(in the rows, 128 means zero)
Rotation paths and how fast each direction turns (degrees a step):
Each turn is a multiple of 5 degrees from 10 to 175, or 0.
Each row of a path follows its step; steps can be skipped.
Rotation 1:
step 0: [137 122 131 130 121 130 141 137 120 118 125 128 136 139 147 147 115 128
 129 144 132 126 122 125 129 131 126 133 126 126 126 136 127 134 133 112
 129 139 142 129 130 130 127]
step 1: [121 139 128 142 132 136 134 130 117 131 130 134 130 117 131 125 112 127
 129 140 132 120 127 136 128 128 130 148 127 122 126 126 112 125 110 124
 124 120 144 130 123 129 125]
step 2: [115 136 142 127 124 131 124 114 119 142 132 133 127 109 128 121 129 121
 139 120 130 142 133 139 122 126 148 131 131 122 131 135 124 129 129 131
 119 137 125 131 132 126 126]
step 3: [129 131 129 111 111 120 126 125 132 131 125 140 125 124 129 131 143 129
 133 121 113 125 121 138 111 125 119 128 126 130 126 136 128 133 130 127
 132 150 126 137 128 125 127]
step 4: [128 127 115 135 131 107 120 129 130 134 125 123 123 136 114 130 132 135
 124 129 126 119 126 131 123 131 117 135 120 141 137 122 119 121 120 112
 126 138 124 139 123 139 133]
step 5: [118 126 140 144 132 128 128 126 124 124 125 121 134 141 127 122 128 136
 112 128 137 143 129 112 132 136 131 129 126 131 142 134 122 125 133 125
 128 144 125 125 112 131 130]
step 6: [112 128 135 138 131 141 126 129 125 126 128 124 130 127 132 129 130 129
 123 133 115 126 120 120 119 135 118 127 119 114 121 132 124 128 126 141
 148 127 126 111 119 119 120]
step 7: [125 125 126 133 136 114 109 128 126 131 134 120 140 117 126 134 118 123
 145 126 117 125 136 129 117 130 122 124 132 115 132 124 131 125 124 134
 133 114 112 125 139 125 127]
step 8: [148 127 127 123 116 128 133 139 124 124 126 120 139 121 129 124 130 138
 132 130 130 132 141 127 124 120 121 123 148 124 139 130 132 126 138 135
 125 133 111 134 127 134 131]
Speeds:
[126 131 128 130 128 126 127 127 126 131 134 126 131 130 125 130 127 131
 130 125 130 130 128 128 132 126 131 129 127 126 132 126 128 129 135 128
 124 129 128 126 131 127 131]
130
Rotation 2:
step 0: [132 136 122 123 137 118 129 136 131 122 119 120 144 136 110 141 136 135
 117 129 136 128 128 128 115 135 135 127 144 126 145 131 135 130 131 122
 129 133 122 122 138 135 132]
step 1: [117 111 135 150 116 119 131 132 121 117 133 131 146 132 119 138 131 133
 128 131 127 124 137 138 126 129 137 122 134 114 132 114 132 127 131 125
 124 122 125 125 133 130 130]
step 2: [122 127 125 121 121 130 147 135 141 124 121 127 125 140 122 132 137 134
 143 130 130 127 121 139 130 127 135 121 134 115 126 118 125 121 124 148
 130 114 121 120 133 128 138]
step 3: [128 121 119 119 129 122 149 122 122 135 142 126 143 127 121 130 126 139
 135 134 128 148 118 122 126 136 136 138 143 115 123 131 122 121 124 130
 129 131 126 128 132 133 135]
step 4: [118 121 129 124 119 126 132 132 120 119 130 109 134 123 109 140 138 114
 127 126 136 132 126 124 111 127 118 135 138 127 128 128 128 127 117 132
 137 129 143 126 137 131 133]
step 5: [125 125 133 135 126 123 120 130 140 117 136 124 136 142 110 140 132 143
 117 136 137 127 117 140 127 129 141 141 128 129 129 122 137 128 122 139
 135 125 135 135 128 130 129]
step 6: [101 118 141 127 119 129 133 126 121 130 128 124 130 124 126 136 125 145
 126 124 118 128 117 144 136 120 134 132 137 123 129 124 128 125 122 130
 124 123 125 115 119 136 136]
step 7: [125 130 122 117 123 119 135 129 124 130 104 119 129 124 130 130 138 140
 122 135 138 139 120 137 118 133 128 131 136 127 117 126 123 125 113 129
 123 122 118 132 129 131 148]
step 8: [123 125 119 142 122 122 130 123 129 124 139 117 143 122 128 137 129 137
 120 137 129 148 114 127 107 124 125 120 126 129 128 123 119 118 121 122
 138 132 128 122 135 120 130]
Speeds:
[124 128 123 128 131 129 131 130 127 133 131 125 126 128 129 122 128 131
 130 127 129 129 129 127 125 127 125 127 131 129 125 124 126 126 126 129
 127 126 124 133 126 128 127]
80
[133 132 128 128 129 127 128 127 133 123 124 123 121 130 127 128 131 129
 132 127 130 133 129 129 128 128 127 130 128 129 128 124 129 127 130 127
 126 127 130 129 126 127 128]
140
Rotation 3:
step 0: [125 120 137 124 133 129 116 136 128 135 122 123 120 123 120 117 134 118
 125 115 128 143 126 112 132 134 141 148 133 129 122 130 122 114 122 135
 109 125 142 122 122 128 125]
step 1: [125 139 125 136 122 132 129 153 124 127 124 129 121 133 115 141 143 129
 121 125 129 131 121 120 136 129 129 147 125 137 127 134 130 120 151 125
 132 144 131 132 129 130 121]
step 2: [120 138 131 134 125 128 118 129 123 134 131 131 108 135 122 131 137 122
 158 132 130 125 115 133 132 118 126 138 143 127 138 125 134 122 138 131
 119 118 128 119 136 125 131]
step 3: [136 131 142 135 130 120 114 124 118 120 116 118 134 120 121 125 151 116
 123 123 128 124 129 127 122 140 125 143 147 133 125 132 130 124 129 134
 114 129 130 120 116 124 132]
step 4: [122 146 122 138 108 135 130 139 119 112 120 123 129 124 129 133 134 126
 124 126 130 117 124 116 134 138 118 137 128 129 141 135 125 130 130 133
 128 138 132 119 149 120 126]
step 5: [118 140 124 127 129 138 125 120 118 122 134 122 122 134 136 132 145 125
 141 133 125 123 127 128 125 120 132 134 139 123 137 118 143 128 118 106
 119 129 129 123 136 110 144]
step 6: [129 135 119 140 123 110 121 121 125 121 113 128 132 125 127 135 136 123
 130 114 131 130 137 119 118 139 126 134 130 113 121 129 123 139 114 122
 109 134 128 120 120 129 145]
step 7: [123 151 122 124 123 130 126 135 129 120 116 130 137 127 140 127 126 131
 127 128 137 140 120 110 103 135 132 133 118 127 132 137 131 136 129 122
 133 133 122 123 145 118 123]
step 8: [121 125 130 122 138 141 127 122 125 130 142 127 123 135 148 139 138 131
 142 124 143 136 125 110 127 125 140 130 126 118 115 125 123 123 122 120
 114 131 136 124 136 120 137]
Speeds:
[126 126 124 129 125 129 126 127 125 128 125 126 129 128 125 131 129 129
 124 126 127 128 131 130 127 130 126 128 127 123 124 131 126 122 129 129
 129 134 124 126 125 131 127]
130
[129 131 127 128 132 124 122 122 127 130 128 129 125 132 127 130 127 130
 127 129 124 122 124 127 129 126 128 129 129 125 125 129 129 128 126 129
 127 125 127 131 129 131 130]
110
Rotation 4:
step 0: [103 127 128 130 131 116 126 120 127 129 120 127 132 123 134 146 117 133
 112 125 127 123 129 134 137 125 134 134 134 112 130 122 133 131 133 147
 125 134 128 135 129 113 136]
step 1: [119 118 124 108 129 124 131 136 118 134 123 139 129 130 125 130 110 126
 112 135 127 130 125 135 126 124 137 125 124 123 131 134 137 134 150 121
 134 122 127 125 120 108 127]
step 2: [140 122 140 127 130 142 127 132 123 138 127 140 126 123 128 123 121 131
 133 145 124 127 120 129 142 127 123 119 119 122 128 140 139 134 138 108
 133 136 129 111 120 128 134]
step 3: [128 117 130 144 124 134 122 130 137 133 120 123 124 125 119 129 142 136
 140 125 123 121 129 129 145 141 128 127 128 116 121 130 137 143 126 130
 128 148 130 120 112 140 133]
step 4: [138 127 117 131 124 128 127 131 132 125 120 129 123 130 114 131 143 126
 120 130 120 123 134 130 123 134 153 136 137 127 126 125 133 141 129 140
 124 140 120 144 113 127 119]
step 5: [151 142 119 135 130 132 135 137 131 120 120 136 121 118 121 132 118 118
 118 131 116 132 128 126 121 117 138 140 124 140 145 119 134 126 133 123
 129 127 131 139 126 128 127]
step 6: [132 138 120 138 124 126 131 129 140 123 122 117 137 121 122 132 130 128
 131 128 128 125 124 124 128 115 119 128 111 138 142 122 140 127 135 118
 133 124 152 113 137 135 126]
step 7: [117 130 125 135 119 134 124 122 138 125 124 106 138 138 128 133 135 120
 134 131 143 116 119 130 119 119 137 121 125 120 131 140 136 131 125 130
 117 132 135 119 143 131 118]
step 8: [120 127 121 133 121 138 121 123 124 122 119 131 123 133 135 134 118 111
 125 134 135 126 133 134 109 131 129 136 129 108 132 139 115 132 130 130
 104 126 122 134 132 129 128]
Speeds:
[132 128 129 132 127 130 128 122 126 129 128 132 129 125 129 129 126 132
 133 128 129 129 130 125 128 129 122 129 130 126 132 124 129 127 132 131
 130 130 129 125 129 129 126]
110
Rotation 5:
step 0: [115 114 125 135 124 128 138 125 130 130 139 126 132 125 120 140 128 125
 132 118 124 124 123 120 131 131 119 119 117 119 128 123 117 124 120 124
 142 133 106 124 123 115 112]
step 1: [128 122 115 126 139 129 137 128 119 137 129 120 128 127 116 139 130 118
 129 127 124 122 121 120 150 131 128 137 114 121 148 113 128 133 129 125
 132 131 126 131 122 134 115]
step 2: [129 109 126 136 142 140 128 133 135 144 132 126 139 135 130 141 124 132
 129 115 129 126 126 135 133 127 119 128 127 122 137 117 140 143 113 136
 140 125 132 129 122 132 132]
step 3: [123 114 132 129 136 135 123 125 137 112 131 118 126 132 136 123 141 119
 122 117 114 122 128 127 134 116 122 131 127 119 129 117 138 143 122 132
 140 131 128 145 131 127 116]
step 4: [128 120 126 124 126 144 132 120 127 128 123 126 130 133 132 133 134 124
 131 124 123 142 123 122 143 138 116 122 139 109 121 126 123 136 114 127
 130 132 113 140 132 120 117]
step 5: [118 121 126 116 141 133 135 128 135 140 129 122 120 119 138 142 125 118
 119 119 118 136 129 122 137 133 127 133 122 122 134 123 112 136 122 125
 116 129 133 134 122 113 116]
step 6: [133 121 131 115 135 137 125 141 121 140 126 122 120 125 143 125 120 127
 136 121 142 124 118 124 137 128 116 125 116 123 131 110 125 133 114 133
 134 133 137 134 122 122 125]
step 7: [122 115 132 124 128 135 120 133 136 124 130 121 120 130 124 132 126 123
 117 126 134 121 127 119 130 119 100 120 120 125 135 133 136 135 121 144
 124 143 130 141 121 120 128]
step 8: [125 114 133 121 118 139 128 121 127 126 136 113 138 134 122 128 134 127
 131 126 133 124 131 116 135 120 123 122 118 121 131 125 121 134 119 120
 135 144 115 126 129 106 123]
Speeds:
[131 122 130 132 128 128 121 127 129 127 130 129 127 128 128 120 129 129
 124 126 129 126 129 129 127 129 128 127 129 126 129 129 127 129 128 129
 126 129 121 131 131 128 130]
85
Rotation 6:
step 0: [136 139 151 137 125 138 135 120 123 137 142 119 131 126 138 127 118 118
 139 130 130 125 125 117 132 122 118 118 131 128 125 125 121 134 135 130
 122 130 128 124 114 127 121]
step 1: [125 132 128 127 139 140 123 136 120 126 137 124 118 125 123 134 126 122
 130 125 120 138 136 116 138 116 130 128 130 130 125 120 129 131 118 136
 146 120 130 108 117 136 129]
step 2: [121 131 119 122 124 119 136 133 122 131 127 133 131 131 142 136 135 128
 145 123 119 126 125 116 121 133 127 132 141 134 121 129 116 128 120 134
 130 131 136 122 112 138 112]
step 3: [125 134 135 126 136 143 144 131 115 134 119 126 135 126 138 142 132 126
 143 137 118 143 127 130 131 117 129 129 127 116 115 125 131 123 122 129
 120 135 126 132 127 129 135]
step 4: [136 125 130 126 130 133 124 122 132 121 137 141 134 131 132 141 124 118
 141 123 135 134 130 114 132 121 119 121 128 125 124 134 118 147 120 140
 121 134 128 120 118 122 139]
step 5: [124 142 130 134 139 127 127 119 116 125 134 134 135 125 133 126 115 114
 138 128 123 137 138 122 113 125 132 134 129 131 124 120 131 136 135 136
 127 120 131 116 130 146 123]
step 6: [118 124 124 119 131 133 134 134 112 118 129 137 139 136 136 125 130 136
 128 134 123 141 131 127 126 126 136 128 128 147 122 121 114 136 107 130
 135 124 124 128 122 131 127]
step 7: [125 131 127 128 127 122 134 137 125 131 130 135 133 132 143 140 111 122
 141 131 131 138 129 124 127 125 135 122 112 128 121 139 111 115 131 133
 123 141 127 137 128 131 122]
step 8: [127 124 129 132 141 138 146 115 129 126 133 142 125 139 136 129 125 119
 136 135 142 136 129 132 141 112 128 127 126 129 132 125 128 130 131 138
 124 124 116 116 129 128 130]
Speeds:
[133 125 130 129 127 129 126 126 127 125 129 126 130 120 129 124 128 127
 127 128 127 129 132 126 128 129 127 128 125 130 130 123 126 132 132 128
 129 124 132 126 126 128 128]
80
[125 123 128 124 125 129 128 129 130 128 126 129 128 127 132 130 131 128
 132 130 124 130 127 132 127 131 129 122 126 127 132 125 126 122 127 129
 125 127 129 128 128 130 129]
85
Rotation 7:
step 0: [127 128 131 122 133 143 145 117 130 119 128 119 141 117 127 121 131 128
 123 124 119 145 127 120 128 139 135 128 120 127 126 121 124 123 139 131
 148 131 131 133 114 142 128]
step 1: [126 130 127 122 114 133 123 118 121 136 121 138 132 138 131 119 134 129
 114 114 117 144 137 119 131 120 139 142 127 138 133 129 124 111 131 135
 141 127 122 123 127 130 122]
step 2: [135 116 124 113 128 131 129 123 128 130 114 127 148 126 138 130 130 122
 129 105 132 121 127 120 120 136 132 130 117 130 130 113 125 122 125 125
 143 128 134 112 131 134 126]
step 3: [130 129 131 117 131 134 131 125 121 121 138 118 129 121 125 130 136 125
 122 122 117 150 130 120 134 127 123 133 106 131 137 110 125 119 130 135
 132 127 129 124 129 150 125]
step 4: [129 138 123 128 118 138 137 118 125 129 117 139 133 130 123 120 133 128
 121 118 124 129 126 127 126 131 128 151 117 138 128 131 121 106 124 125
 136 116 131 120 118 136 135]
step 5: [128 123 129 116 137 128 124 120 135 124 118 130 143 128 144 122 128 133
 131 109 132 141 134 119 124 135 117 138 130 136 133 130 130 120 128 131
 131 126 140 118 132 145 114]
step 6: [129 130 125 107 121 118 132 127 119 124 121 122 128 124 128 137 130 129
 123 124 114 139 126 129 119 122 118 134 117 146 121 104 125 119 126 131
 128 115 132 124 128 136 123]
step 7: [123 133 125 132 131 141 140 120 137 133 122 123 128 127 125 132 127 133
 124 117 126 136 121 132 132 137 116 150 124 134 128 118 112 108 125 116
 132 132 141 122 137 137 134]
step 8: [120 134 127 115 129 139 137 112 115 120 123 130 135 126 131 126 130 130
 139 119 129 135 139 118 130 122 118 140 134 143 118 130 125 125 131 125
 126 126 139 133 126 144 109]
Speeds:
[130 123 124 129 131 128 130 128 130 126 123 131 129 126 123 129 127 123
 131 124 130 127 128 125 129 130 129 129 131 124 129 130 129 125 128 126
 124 131 131 126 130 126 126]
130
[128 128 129 126 127 127 131 125 131 128 129 129 126 127 123 130 129 132
 126 129 127 129 125 128 128 127 124 126 136 130 122 128 127 130 126 125
 133 131 130 130 131 127 125]
35
[129 126 127 129 129 124 130 131 127 129 128 122 126 123 126 128 132 126
 128 127 126 126 126 130 128 127 129 126 126 130 129 124 125 130 127 133
 128 129 133 128 133 130 134]
100
Rotation 8:
step 0: [133 145 121 131 116 137 141 120 127 121 136 127 131 130 129 124 120 117
 133 130 146 125 136 128 120 134 124 114 124 122 125 124 122 121 124 143
 119 119 132 122 121 134 114]
step 1: [110 139 130 128 119 142 136 122 123 126 136 132 134 125 135 133 132 108
 122 127 140 131 128 120 116 126 130 128 130 132 112 124 135 123 117 125
 118 120 122 132 129 140 135]
step 2: [123 124 130 127 114 126 139 135 119 112 131 134 122 142 129 115 135 117
 131 126 126 131 133 117 129 119 122 137 132 135 115 107 128 120 120 134
 122 122 125 135 130 129 142]
step 3: [123 131 121 127 117 124 127 141 126 122 134 140 130 130 124 109 139 130
 136 128 143 127 120 128 137 136 122 127 132 117 122 121 134 115 134 146
 116 118 129 129 139 132 124]
step 4: [118 139 124 132 131 141 121 136 129 124 128 135 132 135 119 129 131 121
 122 118 133 118 141 124 120 127 130 128 125 115 130 136 131 106 131 137
 123 124 127 136 147 140 132]
step 5: [133 126 125 125 121 140 132 128 126 119 129 133 134 137 128 142 131 126
 149 120 138 124 151 113 120 121 118 129 137 131 135 130 125 116 125 136
 128 115 126 134 132 127 131]
step 6: [132 134 122 116 121 138 135 133 122 128 131 137 130 117 133 129 132 122
 146 135 128 130 133 112 119 134 121 123 147 125 125 118 130 127 122 136
 121 131 129 118 137 147 123]
step 7: [121 124 131 122 120 141 130 118 128 129 137 130 127 141 120 118 126 124
 119 133 126 135 136 117 130 141 124 133 141 111 125 118 128 121 119 131
 123 132 126 133 129 151 135]
step 8: [130 130 124 127 116 133 134 114 130 126 125 125 131 144 115 127 130 123
 126 128 138 118 122 113 135 122 118 115 133 116 121 119 119 116 126 142
 116 119 127 135 121 124 135]
Speeds:
[130 125 127 124 126 132 123 128 127 134 125 126 128 130 128 128 123 123
 127 129 128 130 126 123 127 130 126 127 130 126 132 130 124 130 128 128
 128 130 128 126 125 128 127]
40
[128 129 124 125 130 125 132 130 124 129 127 129 128 124 127 125 126 126
 132 131 131 127 129 133 128 133 126 126 129 127 128 126 127 129 127 130
 126 130 131 124 130 124 125]
120
Rotation 9:
step 0: [119 126 108 128 125 136 135 140 114 123 126 116 121 133 136 115 129 116
 132 120 127 133 118 120 134 137 120 127 124 121 128 131 135 137 118 139
 121 113 119 134 140 124 134]
step 1: [112 124 109 116 132 133 126 127 114 126 139 119 121 135 130 119 125 123
 135 115 112 138 121 142 136 132 129 119 114 133 127 124 136 126 122 130
 127 134 134 125 123 117 132]
step 2: [128 128 115 127 127 125 133 129 120 138 138 115 122 119 129 123 134 125
 136 117 129 151 115 136 117 122 150 124 130 121 126 134 136 134 129 133
 132 126 132 131 129 111 125]
step 3: [127 145 115 126 139 125 129 138 131 118 131 114 116 111 145 129 132 118
 137 121 132 137 122 136 126 140 126 136 123 120 130 135 124 139 122 139
 125 121 122 120 134 115 126]
step 4: [113 131 110 117 125 138 122 133 128 121 138 118 119 130 138 129 129 132
 136 118 138 136 118 136 122 148 123 124 123 119 138 131 134 125 113 127
 126 136 134 138 131 134 132]
step 5: [121 120 122 128 123 128 125 118 120 131 139 107 115 137 127 116 131 130
 140 119 132 146 124 127 118 138 126 121 117 128 123 137 136 131 130 139
 133 110 132 134 129 129 124]
step 6: [123 122 123 130 139 128 132 115 118 120 145 114 115 123 138 134 134 113
 132 120 121 138 129 127 119 139 131 126 118 129 126 118 128 142 125 133
 124 130 128 123 126 109 119]
step 7: [116 134 115 119 125 139 131 123 118 111 122 121 132 119 129 127 132 119
 130 113 137 136 122 126 113 134 145 133 128 119 133 127 128 138 114 130
 126 129 138 136 133 119 123]
step 8: [117 138 127 123 128 123 123 123 123 110 124 115 121 137 130 131 119 126
 143 122 126 140 118 139 124 137 133 133 114 127 133 138 122 125 119 138
 139 116 123 138 141 122 125]
Speeds:
[127 122 127 131 126 132 130 128 128 131 130 129 130 129 127 135 131 128
 129 129 130 129 124 127 127 129 131 128 132 126 133 129 129 125 125 124
 126 130 131 127 126 127 129]
145
[127 130 126 124 130 124 131 125 128 128 130 133 129 125 131 131 126 128
 126 130 131 129 130 129 125 125 132 129 129 128 125 128 132 129 130 126
 123 125 130 127 124 123 124]
85
Rotation 10:
step 0: [134 126 120 132 125 121 123 114 126 144 131 119 136 126 125 131 130 146
 126 143 125 133 126 131 128 133 120 134 141 125 118 140 127 140 129 114
 126 131 133 118 120 135 139]
step 1: [124 132 133 132 131 117 113 136 126 129 138 147 132 127 119 109 123 129
 123 127 115 127 116 132 133 136 140 127 129 124 127 132 119 135 136 134
 124 127 133 119 127 110 130]
step 2: [133 132 126 108 128 130 133 128 133 132 127 132 141 121 129 116 128 136
 141 141 126 134 119 135 118 113 125 137 125 124 125 122 143 140 120 121
 120 135 134 131 117 127 124]
step 3: [126 133 127 138 131 132 137 128 116 132 153 137 126 138 113 124 130 118
 134 132 124 128 134 147 127 130 123 131 134 127 129 133 134 126 140 116
 131 123 140 134 128 119 130]
step 4: [112 130 134 121 129 128 124 122 138 123 134 137 132 125 148 131 109 115
 146 133 124 118 130 124 124 131 125 126 127 123 125 132 135 136 121 131
 123 119 140 123 124 127 126]
step 5: [118 126 125 130 104 135 141 129 127 126 131 132 136 132 130 124 135 137
 135 142 127 127 137 131 129 124 128 131 143 125 133 134 130 112 133 125
 134 121 124 126 110 126 138]
step 6: [124 127 137 140 125 115 130 136 131 117 142 121 127 130 134 121 108 124
 138 116 127 116 116 130 136 127 125 137 139 121 124 132 117 126 128 120
 126 137 125 135 128 134 131]
step 7: [129 139 118 136 120 132 125 112 136 127 133 126 139 117 125 115 125 133
 138 134 133 131 136 113 113 130 126 132 122 125 137 120 111 128 121 126
 131 136 129 126 113 124 133]
step 8: [128 130 133 128 129 125 128 119 123 131 138 127 128 141 123 128 114 135
 112 139 130 133 117 125 135 125 118 122 139 128 120 130 123 138 138 119
 129 134 128 137 124 123 154]
Speeds:
[128 126 134 130 128 127 127 129 123 128 130 131 126 128 126 129 128 131
 125 131 128 124 130 128 132 130 126 126 128 127 123 126 128 122 131 125
 128 133 129 129 131 125 129]
145
[127 131 126 128 132 134 128 122 127 130 130 126 127 130 129 128 127 124
 125 130 129 126 131 129 127 133 123 128 128 133 128 127 124 130 125 125
 127 129 131 128 129 129 127]
90
[132 125 130 133 129 125 129 128 130 128 131 127 129 126 127 131 132 124
 132 126 126 130 128 130 129 130 125 130 132 127 126 129 125 131 128 125
 131 126 127 127 133 129 127]
125
